Each row has a name. After each piece below comes the name of the row it's from, unless a question asks for something else. Each question is about the rows just above it. Places in a row count from 0.

[-4.07 -5.09 -3.38  6.30 -0.44 -8.07 -2.04 -5.65  6.39  7.45  7.15 -0.51
 -6.22  8.30  7.54 -7.21 -5.35  3.29  6.79 -0.28 -7.47  1.07 -8.07 -6.48
 -4.54  8.40 -5.30 -8.09  1.49  8.14  1.11 -2.45  6.44 -2.77 -4.75  2.89]  <167>
[ 3.84 -3.52  8.44 -1.45 -7.52  2.77 -0.79  1.50 -4.24  3.29 -1.90  6.43
 -5.56 -5.85  2.43 -3.95  6.97 -5.86 -6.26 -8.00 -1.45 -5.45 -8.20 -0.15
 -5.28  5.95  8.41 -4.98 -8.11 -7.32  7.03 -0.62  5.48 -7.50 -7.68  6.25]  <5>
[-5.43 -2.00 -7.91 -0.11  6.50  8.41  2.27  2.26  4.13  6.07 -0.63 -5.83
  4.86 -4.31  0.77  7.43  0.11 -6.10 -4.70  4.80 -7.49 -6.06  8.30  1.27
  5.36 -3.17  2.51 -5.85 -1.39 -8.53 -5.51  4.65  2.95  1.76  0.48 -5.79]  <76>
[-5.09 -3.85 -1.77 -5.31  5.63 -7.83 -8.29 -1.73 -8.52  0.82 -3.31  8.50
 -3.23  0.46 -2.67  2.50 -4.48 -5.23  2.41 -2.22 -0.10  0.59 -4.84  5.99
 -6.03 -0.16 -0.31 -0.89 -7.15 -8.53  0.41  3.05 -8.59 -7.39  0.73  4.94]  <161>
[ 2.33 -7.78  0.37 -6.18  7.39  4.47  5.55  1.02 -7.45 -6.95  3.73 -4.76
 -5.85  7.08 -6.27 -0.36 -0.31 -5.94 -5.20 -7.28 -7.67  5.25  3.18  0.74
 -7.20  6.49 -6.93  2.61 -3.20 -4.54  1.39  0.46 -4.58  6.19 -6.16 -0.97]  <110>
[-2.54  5.16  3.27  6.83 -7.63  2.76 -3.01 -5.58 -7.19 -6.95 -2.81 -5.03
 -3.90 -1.24  8.08  0.60  8.25  3.24  5.40  7.11  3.82 -7.16  6.37 -0.37
  1.84 -2.00 -6.22  0.96  5.89 -2.02 -5.69 -1.42 -0.75  1.64  0.72  7.92]  <149>
[-4.07 -5.09 -3.38  6.30 -0.44 -8.07 -2.04 -5.65  6.39  7.45  7.15 -0.51
 -6.22  8.30  7.54 -7.21 -5.35  3.29  6.79 -0.28 -7.47  1.07 -8.07 -6.48
 -4.54  8.40 -5.30 -6.48 -3.85  7.17 -1.56  0.09  2.16  1.76 -3.95  0.92]  <23>
The one value in <161> and <76>: : [-8.53]
One entry of <110> was changed: [ 2.33 -7.78  0.37 -6.18  7.39  4.47  5.55  1.02 -7.45 -6.95  3.73 -4.76
 -5.85  7.07 -6.27 -0.36 -0.31 -5.94 -5.20 -7.28 -7.67  5.25  3.18  0.74
 -7.20  6.49 -6.93  2.61 -3.20 -4.54  1.39  0.46 -4.58  6.19 -6.16 -0.97]. Where, and from what? : 13, [7.08]
The row with [-4.07 -5.09 -3.38  6.30 -0.44 -8.07 -2.04 -5.65  6.39  7.45  7.15 -0.51
 -6.22  8.30  7.54 -7.21 -5.35  3.29  6.79 -0.28 -7.47  1.07 -8.07 -6.48
 -4.54  8.40 -5.30 -8.09  1.49  8.14  1.11 -2.45  6.44 -2.77 -4.75  2.89] is : <167>
Where does [-5.43 -2.00 -7.91 -0.11  6.50  8.41  2.27  2.26  4.13  6.07 -0.63 -5.83
  4.86 -4.31  0.77  7.43  0.11 -6.10 -4.70  4.80 -7.49 -6.06  8.30  1.27
  5.36 -3.17  2.51 -5.85 -1.39 -8.53 -5.51  4.65  2.95  1.76  0.48 -5.80] differ from <76>, and what was there? : 35, [-5.79]

[-3.86  2.85  2.75  1.33 -3.01 -1.20 -5.46 -5.00 -3.89  0.08  5.58  0.58
 -7.34 -4.89 -4.49  5.23 -0.06  0.66 -0.88 -3.40  1.28 -2.30  3.19 -1.53
 -2.55 -0.95  2.33 -3.01  1.04  0.50  3.98 -6.49 -1.28 -2.90 -2.34] : <36>
[ 2.09  0.27 -2.25  3.09 -2.66 -4.27  0.78  1.23 -0.16 -1.40  0.34  2.71
 -3.50 -2.04  4.61 -3.29 -0.15  2.38  1.06 -0.97 -1.55 -1.26 -4.07 -3.40
  1.31 -0.03 -2.50  0.89  0.83  3.09  3.57  0.81 -2.14 -0.75 -0.95] : <126>
[-8.37 -2.56  2.39  0.71  0.66  0.31 -1.41  3.98  2.56 -1.30  1.36  2.99
 -2.07 -0.94 -1.77 -1.37  5.53 -2.78 -2.86  5.09 -2.80  0.47  4.63 -2.12
 -2.19 -4.76 -3.78  6.77 -3.13 -1.38  4.63  5.80  3.18  2.71  2.09] : <26>
[ 1.58 -0.68  1.37  6.45  0.44 -3.76 -0.46 -0.16 -0.93 -5.81 -1.45 -1.92
 -1.07  2.39 -2.43  5.30  0.57  5.20  2.90 -4.57  0.12  0.19  4.54  2.84
  1.89 -1.41 -0.87 -1.54 -0.94 -2.53  1.05 -0.75  3.39  1.63  3.18] : <28>
[-1.15 -1.54  0.26  3.68 -1.46 -1.47 -1.05 -1.91  1.32  3.21  1.41 -2.40
  2.25 -1.25 -0.18  2.98  0.11  1.91 -0.84 -1.72 -0.88  1.71  0.58  2.80
 -3.10 -1.05  0.37 -3.00  0.66 -0.69  5.33 -3.51 -2.43  1.78 -2.45] : <7>
Shared by <26> and <7>: : [0.66]
Where does [-8.37 -2.56  2.39  0.71  0.66  0.31 -1.41  3.98  2.56 -1.30  1.36  2.99
 -2.07 -0.94 -1.77 -1.37  5.53 -2.78 -2.86  5.09 -2.80  0.47  4.63 -2.12
 -2.19 -4.76 -3.78  6.76 -3.13 -1.38  4.63  5.80  3.18  2.71  2.09] differ from <26>, and what was there? : 27, [6.77]
Shared by <7> and <26>: : [0.66]
which: [-8.37 -2.56  2.39  0.71  0.66  0.31 -1.41  3.98  2.56 -1.30  1.36  2.99
 -2.07 -0.94 -1.77 -1.37  5.53 -2.78 -2.86  5.09 -2.80  0.47  4.63 -2.12
 -2.19 -4.76 -3.78  6.77 -3.13 -1.38  4.63  5.80  3.18  2.71  2.09] : <26>
One entry of <126> was changed: [ 2.09  0.27 -2.25  3.09 -2.66 -4.27  0.78  1.23 -0.16 -1.40  0.34  2.71
 -3.50 -2.04  4.61 -3.29 -0.14  2.38  1.06 -0.97 -1.55 -1.26 -4.07 -3.40
  1.31 -0.03 -2.50  0.89  0.83  3.09  3.57  0.81 -2.14 -0.75 -0.95]. Where, and from what? : 16, [-0.15]

